In the rows, 128 means zero.
One turn sends every row of this set to another row. A few are shown first. Where does it send the rows asked after them?
J_888: [121 122 125 174 161 113 148 161 152 130  76  95 140 122  94  75 137 115
 147 111 132 127 160 127 126 161 146 141 159 103 145 117 116 108]
J_387: [134 127 151 151 150 139 130 158 165  99 107 108 125 120 133 141 106 155
  90 139 159 152 114 118 125 114 111 140 150 152 101 142  78 142]
J_213: [138 143  94  91 136 129 133 112 139 129 107 127 111  92 111 117 138 165
 125 176 141 124 128 152 105 146 120 116 151 129  95 157 150  95]
J_53: [156  88 121 125 154 102  74 119 126 145 119 134 114 120 112 120 133 145
 159 106  86 158 127 131 118 117 143  95 110 123 119 128 153 129]
J_286: [ 99 148 176 141 162  94 137 147 132 142 133 128 138 137 121  96 159 168
 156 158 119 114 139 110  92 142 139 169 144 132 148 104 124 110]
J_892: [156  90 125 140 157 101  76 125 124 156 118 142 106 124 119 117 133 146
 160 105  76 147 128 132 116 118 141 107 109 127 114 131 150 125]
J_572: [ 99  92 152 142 148 142 131 121  99 108 110 142 159 139 172 124 135 134
 118 122 153 143 161  94 129 156 133 164 147 122 160 113 111  88]
J_229: [189 148 153 150 116 126 122 137 113  86 136 123 145 134 144 158 121 146
 145 146 155 139 155 141 138 114 121 175 105 107 123 131 145 132]
J_273: [125 123 124 115 151  84 153 132 183 155 115 139 152  90 168 111 118 117
 143 115 138 131 131 137 131 100 159 152 110 110 163 116 128 117]
J_745: [108 101 155 138 156 144 126 113 103 106 113 142 160 139 173 126 135 131
 117 135 165 135 163  86 123 157 145 153 150 126 162 109 123  96]
J_690: [ 96 156 127 126 117 167 109  91 123 121  99  86 118 117 122 100 122 122
 111 108  98 130 109 147 105 138 136 123 147 107 126 118 157 127]
J_4: [139 123 130 138 133 111 106 138 116 121 162 170 141 128 107  84 119 121
 136 133 127 117 121 121 141  73 145 142 153 114  90 129 138  91]
J_768: [152  90 117 129 154 104  82 113 122 147 121 146 114 131 118 114 132 149
 160 100  82 156 119 130 112 111 142 108 104 121 125 140 155 131]
J_633: [146 133 120 146 118 119 141  80 160 106  99  91 130 115 135 104 151 108
 132 122 132 136 157 128 136  95 124 154  97 126 157 137 147 163]
J_395: [126 142 120 152 151 135 109 168 133  68  88 139 169 123 123 147 111 103
 114 123 140 113 142 149 100 105 159 117 143 131 133 132 146 152]
J_368: [139  94 156 129 113 127 123 109  88 134 123 155 107 147  96 122 128 160
 131 102 121  78 127 118 121 119 123 153 139 162 136 105 134 123]
J_466: [122 115 146 129 125 133 107 119 106 146 113  97 130 124 116 155 179 110
 167 123 146 134 118 156 151 112 135 146 109  88 178 107 109 118]
J_675: [122 117 139 133 116 141 108 123 105 142 120  94 131 128 109 148 168 107
 160 127 160 136 117 158 147 108 131 150 111  84 176  99 125 124]
J_8: [133 123 145 146 153 136 140 159 157 100  97 106 119 118 138 138 105 154
  84 128 166 151 115 113 124 117 108 140 153 153 108 147  88 139]
J_65: [110 126 144 132 177 142 107 141 143 123 113 132 114 127 147 100 138  98
 144 159 141 149 117 152  64  88 154 122 133 143 105 136 103 121]
J_11: [107 103 153 142 156 136 127 108  87 109 112 142 156 133 167 121 136 133
 109 122 154 141 177  86 122 154 132 161 145 129 162 116 112  92]
J_43: [141 146  93  90 135 120 141 103 132 128  97 122 122  88 118 117 135 173
 123 167 145 132 125 159  97 142 131 117 150 132 103 155 157 100]
J_545: [107 134 131 132 122 119 155 151 145 133 100 149 149 126  87 151 101 114
 115 135 142 110 132  71  98 125 122 100 126 117 159 135 127 118]
J_169: [147 142 100  90 145 115 134 109 135 133 100 128 112  90 107 120 124 169
 123 177 148 137 125 150 104 150 115 117 147 132 100 157 151 100]
J_297: [126 179 103 142 142 121 165 103 108 157 137  98  88 137 128 137 130 134
 111 126 127 101 133 129 116 160 146 123 116 150 127 135 114 112]
J_911: [125 113 150 136 127 131 112 127 102 142 116  90 132 121 111 149 173 107
 162 127 144 132 118 163 151 115 118 158 113  93 170 101 120 131]
J_462: [135 136 152 143 155 137 132 161 152  99 107  96 121 120 135 138 100 149
  87 123 154 156 121 123 117 112 118 139 154 162 108 150  79 131]
J_369: [133 178  85 118 165  99 146 124 115 112 111 138 153 129  90 129 105 150
 126 108 121 147 151 131 154 132 132 140 110 130 115 108  93 108]
J_117: [137 108  96 177 136  73 132 110 139 116 124 122 146  93 113 135 158 130
 135 165 118 108 120  96 162 111 161 126 135 116 111 137 114 108]
J_102: [125 138 125 140 176 105 114 128 124 128 160 102 132 127 157 118 185 153
 107 158 155 141 162 123 128 133 139 134 147 158 154 162 146 134]

J_43 -> J_892
J_768 -> J_911
J_169 -> J_53
And these:
J_633 -> J_286
J_545 -> J_369
J_690 -> J_368

One turn sends every row of this set to another row. A few are shown first. Where does it send the rows asked after them?
J_890: [150 166 136 125 145 132 141 131 125 136 126  68 102 130 117 145  96 138
 117 123 149 170 137  78  97]
J_681: [179 145 111 112 135 143 154 157  92 106 127 101 105 128  97 126 107 163
  98  97 171 131 134  94 103]
J_258: [131 158 145 115 107 134 140 123 138 189 127 102  97 105 122 136  99 155
 143 157 189 146 115 164 116]
J_604: [138 137 144 118 134 151 125 143 149 151 135 137 123 125 118 165 165 151
 136 126 142 182 125 141 155]
J_253: [115 112 113 135 120 160 169 158 122 119 101 108 139 126  77 126 158 124
 123 161 181 133  98 120 123]
J_236: [136 119 118 131 124 167 152 178  95 114 103 108 174 153 129 103 158 154
 135 107 130 148 125 155  99]
J_356: [154 122 126 105  71  99 157 183 121 133 143 115 140 103 119  90 116 165
 108  95 172 113 130 153 116]
J_542: [133 148 135 138 116 136 138  92 120 145 106  73 155 141 131 154 129 109
 117 132 161 165 114  92 125]
J_457: [142 110 119 146  98 152 139  83 141  99 105 112 163 150 116 132 136 139
 114  93 159 168 122 122 139]
J_964: [ 98 112 128 134  92 148 135 109 149 150 126 112 142 125  96 111 132 122
 127 182 179 144 103 142 139]
J_499: [132 132 118 139 115 168 131  93  97  98 112  86 104 129  95  97  96 127
 119 106 157 131 125 123  78]
J_557: [140 130 132 103  66 101 153 165 130 149 149 131 122  93 113 103 112 167
 110  89 165 112 124 151 126]
J_691: [149 157 112 116  85 144 114 107 116 101 145 101 155 124 163 137  99 129
 119  91 154 150 127 112  91]
J_271: [172 116 121 131 113 139 148 127 108  72 121  90 140 120 103 121 132 154
 109  65 163 132 134 145 126]
J_855: [147 127 168 119 149 124 144 153 118 178 107  97 102 143 101 115 132 170
 125  89 132 139 147 145 137]
J_422: [114 139 134 119 166 158 123 193 106 132 123  93 146 140 126 120 122 118
 129 128 121 130 152 116 114]
J_596: [112  90 126 122  76 120 151 127 163 103 166 118 148 113 108  99 133 156
 145 113 160 141 113 157 131]
J_794: [140 123 134 104  71 111 154 156 140 155 148 130 111  96 115 106 114 166
 113  87 181 113 126 156 137]
J_548: [112 103 128 112  78 126 146 117 159 126 177 123 134 110 107 101 127 151
 144 109 163 122 105 155 143]
J_687: [155 113 137 118 131 142 178 141 106 162 140 149 124 148 118 121 146 154
 162  79 162 136 147 133 124]
J_601: [156 136 124 118 121 154 143 163 156 144  87 135 139 174 149 117  83 150
 110 129 167 136 156 120 112]
J_292: [111 126 137 126  87 151 132 103 159 176 144 101 117 115 105 111 134 145
 127 158 186 143 108 155 148]
J_243: [115 110 121 127 119 128 174 158 171 105 153  91 147 132 103 108 141 177
 153 110 146 170 131 110 104]
J_966: [139 121 114 129 136 160 129 156  92  94 128  89 118 142  98  71  95 153
 131 108 149 128 140 138  76]
J_423: [108 120 132 133  90 157 128 103 150 167 144 106 125 117  95 102 129 134
 129 166 177 140 103 153 148]
J_232: [ 91 124 133 131 139 152 139 170 115 132 105 128 152 149 133 142 131 112
 137 135 116 150 134 104 108]
J_49: [158 163 130  99 107 125 148 166 142 159 122 126 100 131 130  96  73 162
 117 137 171 129 148 141  82]
J_371: [114 138 121 140  82 139 119 121 124  99 117 116 181 129 161 132 130 113
 139 113 141 164 127 140  90]
J_920: [147 132 153 130 111 156 154 137 136 146 144 116 129 122 121 119 203 120
 126 102 147 132 150 143 134]
J_817: [119 107 131 110  78 131 148 113 163 140 173 119 127 111 117 107 133 152
 141 109 181 121 109 161 147]
J_750: [135 132 151 144 148 147 135 152 149 112  86  82 121 117 121 147  99 111
 149 137 160 144 137 174 122]
J_682: [152 139 113 156  86 158 111 123  92 125  98 111 137 106 118 122  87 118
  98  87 171 165 144 125 112]
J_897: [124 146 115 118  86 138 105 120 121 116 137  74 139 124 114 110 120 159
  76 109 136 158 111  82 107]
J_155: [142 111 108 160  86 159 125 152  86 105  99 122 165 123 113  90 121 139
 117  96 164 158 146 155 102]
J_781: [142 149 153  85 153 143 137 133 121 159 117 113 113 162 127 147 154 153
 130 139 141 117 105 139 128]
J_616: [126 159 148 126 126 130 127 132 138 170 115  87 116 108 122 130  81 124
 144 176 176 152 128 161 111]
J_222: [ 92 151 125 123 101 131 102 146 135 129 118  98 150 138 130 121 119 122
  99 145 122 165 117  85  99]
J_950: [104 115 139 149 116 150 147 164 120 118  92 110 165 140 133 128 156 133
 140 112 108 168 130 141 100]
J_346: [145 160 143  98  92 123 155 144 146 170 128 122  80 113 124 108  97 167
 118 121 178 114 135 155  96]
J_459: [151 133 136 116 104 103 160 185 120 147 127  68 183 127 149 118 131 155
 117 102 166 120 143 122 122]
J_443: [152 169 139 102  89 127 149 146 140 169 126 127  91 115 129 104  89 168
 117 130 166 120 140 152  84]
J_120: [140 130 114 121 158 172 130 197 107 121 125 106 156 151 119  97 122 159
 135 107 130 154 148 138 109]
J_883: [113 139 116 111 146 123 111 175  83 126 136  78 133 126 105 123  81 141
 131 134 145 148 107 101 102]
J_311: [120 127 108 123 119 133 124 117  77 110 135  77 133 110  89 135  90 158
 131 107 157 163  89 106 107]
J_653: [135 161 144 126 109 142 130 121 129 185 126 100 108 105 121 129  90 145
 147 167 181 149 121 169 113]

J_897 -> J_691
J_232 -> J_950
J_855 -> J_781
And these:
J_371 -> J_155
J_346 -> J_258
J_423 -> J_548
J_271 -> J_681
J_243 -> J_459
J_49 -> J_616

One turn sends every row of this set to another row. A few are shown first. Where does it send the rows asked after them?
J_778: [115 127 147 141 151 124 158 102 109 126 132 145 184  93 140 113 170 125
 149 133 120 197 136 112  73 131 153 101  80 176 156 157  63 111  88 103
 129 123 122]
J_515: [117 116 117 107 129 127 124 152 123 154 118 121 170  78 161 133 123 143
 143 177 146 174  65 105 109  81 123 108  88 162 146 104  79 125 100 125
 124 118 161]
J_367: [154 137 160 125 118  93 187 127 122 166 134 137 137 147 108  72 175 153
 150 111 110 148 132 153 106 109 110  65 109 167 116 140 117 158 121 160
 105 136 127]
J_344: [ 83 156 113  76 134 105 148 125 115 137 101 131 132 112 120 120 171 131
 154  85 138 186 146 135  71  98 150 113 111 144  68 129 108 115  73  98
 122 133 145]
J_831: [ 76 133 184 118 149 119 121 112 114 151 115 111 113  95 137 146 170 162
 124 147 124 195 102 113 117 107 160  61  82 182 133 127 108 127 132 136
 144 105 137]
J_71: [128 100 143 144 123 110 144 125 131 164 140 157 150 150 134 115 159 159
 106 108 122 136  79 166  58  87 149 121 117 186 115 103  81 133  83 136
  77 150 152]
J_695: [154 164 134 128 130 127 178 136 119 135 131 131 162  88 135  93 102 108
 166 150 139 179 147 154 109  74  88 109 126 144 116 138 109 120  89 140
 118 146 117]
J_509: [123 163 152  84 115 138 136 125  83 188 148 124 221 117 133  73 133 142
 122 118 104 172 102 146 106 113 132  91 123 160 137 136  94 139 117 135
 118  89 130]
J_408: [ 79 166 169 138 108 108 103 150 110 136 149 148 114 146 132 102 160 115
 110 124 124 166 137 148 108 145 124  99  88 161 126 106  81 173  78 125
 120 132 140]
J_206: [111 152  97 111 175 128 152 135 120 122 144 137 111 139 148  82 125 163
 132 126 128 195  88 134  96 107 193  63 123 157 119 129  99 147  89 106
 134 151 101]
J_657: [ 99 140 166  93  83 144 136 138 143 150 121 120 181 103 123 180 162 117
 134 126 135 159 103 131  99  57 132 111 109 173 101 129 123 133  93 136
  97 111 137]
J_84: [116 154 133 101 137  71 152 124 113 120 134 125 123 109 149 153 153 123
 141 129 104 158 110 124  88 122 164  93 112 167 134 119 123 119 109 120
  87 108  47]
J_207: [117 129 146 106 165 111 145 175 109 152 116 109 183 148 122 107 174 138
 117 125 131 213  83  98  89 134 124 129 125 147 129 119  46 126 105 122
  92 111 141]
J_553: [123 126 180 103  90 177 155 132 141 174 119 137 112 110 122 107 146 151
 134 120 116 168 111 146 104 127 200  97 119 165 126 136 112 132  93 115
  96 154 140]
J_912: [ 99  89 125  85 158 104 132 146 139 159 134 114 138 134 133 147 144 105
 153 136 101 148  99 157  75  91 110  88 111 157 114 151 119 131 132 122
 135 162 125]
J_143: [123 149 120  95 130 115 125 178 134 178  95 166 134  85 144  98 159 158
 137 153 130 141 139  75  96 119 135 110  96 157 127 103  93 152 107 100
 118 134 116]
J_245: [ 75 168 172 133 142 144 120 102 107 121 146 112 110  96 119 124 143 145
 112 120  97 210 107 171  86  88 133 112 127 161  89 107  97 109  91 139
  88 122 113]
J_618: [138 148 173 112 157 137 148 124 120 163 111 120 176 104 148 124 144 131
 115 115 127 175 123 166  65 119 138 100 158 106 129 144  84 117 126 110
 147 154  92]
J_340: [117 164 141 153 108  91 148 134 133 107 103 156 145  84 168 119 140 150
 159 119 142 174 125 172 102 111 118  96 126 166 105 136  70 153 106 132
  77 107 155]
J_130: [154 162 166  71 139 119 134 149  89 130 114 150 131  93 122 124 126  84
 150 145 116 175 119 118 145 120 134  67 140 143 128 126 115 139 100 102
 101 149 131]
J_650: [121 129 138  81 161 121 103 144 151 142 130 161 142 107 155 113 153 138
 139  63 124 157  83 159 108 103 135  89 154 159 145 120 112 159  82 103
 108  99 165]
J_247: [145 172 147  97 152  99 142 101 101 177 131 149 155 118 136 150 148 203
 129 131 102 130 112 107 132 136 123 112 139 174  97 116  99 129 102 119
  80 122 146]
J_144: [137 164 177 114 143 128 158 110  98 163 127 109 139  95 112  88 136 185
  90 128 141 178  79 108 112  65 130 108 131 139 132  97 110 101  89 153
 109 128 129]
J_370: [127 113 145 140 155  62 142 135 126 114 154 125 159 109 148 112 144 156
 127 133 116 190  97 135  90  91 133  86 105 165 142 102  82 125  99 143
 122 199  99]
J_796: [122 138 118 124 178 129  96 137 142 149 133 121 134 124 132 131 143 172
 150 189 132 174 127 143  90 130 166 108 102 146 107 114  83 155  93 145
  94  86 126]
J_94: [122 134 129  77 150 134 124 122 120 160 175 138 121 147  82 101 159 176
 115 130 123 157 126 123 124  97 117  84 128 124 139 108  84 106  61 120
 141 126 143]
J_836: [125 149 143 126 171 133 158 128 111 159  95 130  87 111 135  88 148 159
 136 131 131 182 102 130  99 113  91 120 131 157  97 136 105 122 113 109
 113  67 165]
J_683: [143 166 120 125 135 152 169 140 116 157 121 118 150 152 111 142 156 125
 133 171  92 139 105 179 109 113 140  61 146 151 110 115 113 110  68 116
 116 121 123]

J_344 -> J_408
J_84 -> J_796
J_340 -> J_71
And these:
J_778 -> J_207
J_143 -> J_94
J_370 -> J_515
J_367 -> J_912

